M: rows in 3 groups, each row roughly a mix of its group's directions:
M (98 x 13):
[[-39 -35 -10  -7  -2  -7  -3  -6  -3  29 -33  24  -1]
 [ 15  -1  18  40  -9   8  25  17  36   8  -9 -20 -22]
 [  0  -2  12 -19 -35  -6 -15  11  52  -4  10  24  -8]
 [-10   2  21 -17 -30  -2  -7  22  48  -6  13  27  -9]
 [ -3   4  15 -41   8 -13 -13 -43 -28 -16  -7   5 -17]
 [-25 -13   8   9 -20 -17 -32  33 -23   5 -36   0   2]
 [  6   4 -25   9  35  12  18 -17 -47  14  -6 -17   5]
 [-23 -14 -11 -39  13  -6   0 -42  11   4 -17  25 -12]
 [ -5 -15 -28 -24 -10 -13 -52 -13 -22  -7   0  -3  15]
 [  3  16  22  11   2  55  26  -1  18   6   6  23   3]
 [-15   8  10  34 -17  -9  34 -25  -4  26  21  11  24]
 [-30  34   6 -27 -14   3  11 -29  32 -15   8  -8 -14]
 [ -6  13  25  20 -13  20  39 -21  -5  24  28  18   9]
 [-23 -34  54 -21 -12   5  -4   6   2   0  -2  13 -10]
 [ 38  33 -16   3  22  25  16  -5  11  13 -15  -5 -29]
 [ -7 -14   8  26 -13 -34 -14 -20  -2 -38  26 -22   5]
 [ -9  15  16 -24  -3  17  27 -35  11 -13  41  12   0]
 [  5  43 -10   5   9  29  41  -7  26   7   5   7  -5]
 [ 14  -9 -25   3  39   1  25  -6 -42  18  -6 -18   6]
 [ 32  27  -9  31   8   6  27 -14 -26  24  20  -1  -4]
 [-27 -19  10  10 -19 -15 -15  36 -29   3 -35   4   5]
 [  5 -14  -3  17   1 -34  -9 -31 -15 -28  -1 -41  13]
 [ -7  13 -21 -54  11  20 -26   3   6 -23  -7   7  -8]
 [-14  14  -8   5 -24  34   6  26  37 -25  23  -9   4]
 [ 25  -2 -11  16  17  -8 -47  -8   1  25 -30 -12 -15]
 [ -7  22   6   3  17  43  31  21  19 -18   2  20  16]
 [ 26  -1   0  22  15   0 -41   8   5   9 -46  -3 -15]
 [ -3 -20   5  27 -12 -31  -8 -22  -7 -35  29 -23   6]
 [ 17 -15  -1 -16  10  14 -31   6  29  -5 -45  -9 -22]
 [  0  16   9  -7  -3  22  33 -24  17  -6  51   4   6]
 [-16 -35  36  35 -14  -6   6  -4   0  13  -3  16  29]
 [-27 -10  15   9 -25 -13 -28  36 -24   1 -31   1   3]
 [ -4  13 -12 -40   7  -4  19 -39  15 -14  35   1  -2]
 [ 19  11  -7 -22  18   5  34 -38   3 -12  38  -4  -1]
 [ 11 -21  -9  19  13 -11 -26  18 -12  16 -53  -1  -7]
 [-28  17  -4  -9 -17  10  25 -40  14 -12  35  -6 -14]
 [ 28   7 -17  35  10  21  13   6  36  19  25  -9   9]
 [ 16 -17  -4  31   9  -7 -24  26 -18  18 -44  -7  -3]
 [ 35 -13  -7   2   6  18 -32  28   7 -14 -17 -23 -29]
 [-19   1  33   2 -19  31  23 -18  36  17  -4  16  -1]
 [-15  29   3 -34  -1  37  18 -20  29   5  -1  17 -11]
 [-15   6  23 -13 -37   0 -12   7  48 -13   8  20  -8]
 [ -7   3  -1 -16   5  18  47 -25  17  -8  38  14   6]
 [  8 -19  -8  -5 -17 -45 -29  -7 -18   8   3 -30 -24]
 [-14   9  13 -21 -36  -3  -9  -1  50 -11  16  17 -11]
 [-27 -34  42   5 -28 -18   1   0 -13   4  23   4   8]
 [-33 -31  37  -4  -7 -33   8  22  -8 -13   9  -1   4]
 [  4   2 -17   8  36   3  21 -18 -45   7 -14 -28   8]
 [-17  -7  12 -27   7  10   5 -56   0  16  11  21 -12]
 [ 21 -20  17  10  -7   1 -28  47   5  12 -20  26   8]
 [-21  15  -1  20 -10  11   4 -53 -14 -21  16 -23  -2]
 [-21 -12   8   8 -18 -18 -28  36 -24   1 -38  -1   2]
 [ 13 -18 -26   7  -4 -39 -38   0 -29  -3  -1 -20   3]
 [-15   7  21  -2 -35 -12 -27   3  41 -24  15  13  -6]
 [-15 -11   7  37 -22  -3 -21  41 -17  24 -11  -8  11]
 [-23  30  -1   5 -16  11 -10 -53  -1 -20   3 -20  -5]
 [ 11  -8 -23   8  36   2  25 -10 -45  14  -5 -21   7]
 [ 21   3 -25 -11  -8  20 -30  22  23 -20  -6 -28 -28]
 [  9 -19   0  13   4 -37  -4 -22 -13 -25  -8 -44  15]
 [ 31  -7 -10  46  13  19  22  29  16  11  -1  -6  10]
 [-21  23  -4   4 -14  -7 -11 -51   3 -28  10 -25  -3]
 [-11  41 -16  -3   7  20  39  12  33 -13   5   1  -1]
 [-23  -3  13   1  -9  28  30 -25  16  19  37  21   7]
 [  0   0 -17   3  39  17  31  17 -37  25   8   8  -3]
 [-30 -33  18 -23 -12  -6 -23  20  27 -23 -18  -2   0]
 [ 38  21  -6  30  -8  27  10 -19  -4  30  15  -7 -17]
 [ -1 -12   2  26   4 -35 -16 -20 -20 -32   4 -35  12]
 [ -1  11 -17  23  42   2  -4   6 -51   8  -8  -9   4]
 [ 43  13 -22  28  12  -4   1  31  10  -6   8 -30   8]
 [-23  14  -3 -18 -14  -6  23 -42  21 -18  26 -19 -11]
 [ 20  -2 -21 -28  32  -1  20 -45  13  -4   8   4 -11]
 [ 40  30 -23  21   2  31   6 -12 -16  16  18  -4 -10]
 [-35 -13  13  28 -25 -31  21   5  15  -3  14  -5  26]
 [-11   0   4  12 -22 -21 -25  49 -20 -10 -24 -13   7]
 [  4 -14  18  25  -9 -29 -28 -12  -7 -32 -15 -31  15]
 [ 10 -25  -6  -6 -12 -34 -37 -13 -39  10   8 -13  -8]
 [ 28  15 -44   3   8   9 -21  15  19 -16 -18 -25 -14]
 [ 11   6 -40 -30   1   1 -41   6   8 -18 -11 -19 -17]
 [  0 -10  -1  19  -9 -32 -16 -36  -7 -32   7 -34   8]
 [-27  17  -6 -15 -10  -4  25 -41  15 -17  30 -16 -12]
 [ 21  -4 -23   4  26  17  24 -35  28  23  22   4  -2]
 [ 15   6 -33 -21   3  14 -33  23  16 -28  -9 -22 -18]
 [-33  18   6   4 -20  -3   6 -31  16 -26  40  -2 -14]
 [ 15  -6 -19  16  39  -5   2  10 -48  13 -16 -13  10]
 [ 41  15  -5  21   7   8  10 -21   8  32 -17 -11 -31]
 [-27   2  22 -27 -12  11  38 -15  -7 -23  26  19   5]
 [-10  14  26  20   1  -1  50 -19  -6  23  16  19  10]
 [ 10  15   0 -16   8  15  22 -43  18   0  45   2  -1]
 [  3 -25 -10 -12   3 -46 -35  -2 -33  -1  -7 -14  -6]
 [  6 -14   8  27   1 -34 -23 -14 -17 -30  -8 -34  14]
 [ 12 -32   0  -3 -14 -30 -40   5 -29  -1   7 -23 -17]
 [-28 -18   4 -34  -5 -26   5 -11 -46  -9 -12   5  -2]
 [-27  -9  22  14 -26  -8 -30  32 -24   8 -27   3   2]
 [ -7  22  16  17  18  27 -17  32 -24  14 -30  17   4]
 [ -9  13   2 -11  -8  17  43  -4  23 -20  43   8  12]
 [ 17  -6 -35   9  11  -4  43  30  15 -13  13 -12  17]
 [-42  37   8  -2 -10   2   1 -22  14 -23  28   0 -16]
 [-20 -21  39  14   6 -12  20  23 -27  -9  19  16  22]]

which group is each row in? (one row of each group first):
[  6   8  -9  14  35  19   6  -1 -47  18 -26 -12   9] -> F
[ 17 -21   6  -7  -8   5 -30  36   7 -21  -3 -27 -34] -> D
[ -7  13  16 -25   0  17  32 -33  10 -18  37  14  -1] -> C

[ 12  15 -13  15 -10  -4  16  50  16 -30  13 -17  17] -> C
[  6  11 -22 -28  12  30  23  13   4  38  -2  27 -11] -> F
[ 24  -4  -7  13  12 -15 -33  24 -13  -5 -48 -11  -9] -> C
[-20   9  16 -27  -9  12  33 -29   2 -14  40  13   4] -> C
[-38 -20  20 -24  -9 -10  -3  -7 -34  -3 -29  21  -7] -> C
[  0  -7 -27  -1   3   1  28 -49 -16  -2  25 -24  -3] -> F
[-11 -11 -10 -32   3 -35  -5 -23 -48   3   3 -12  -3] -> C
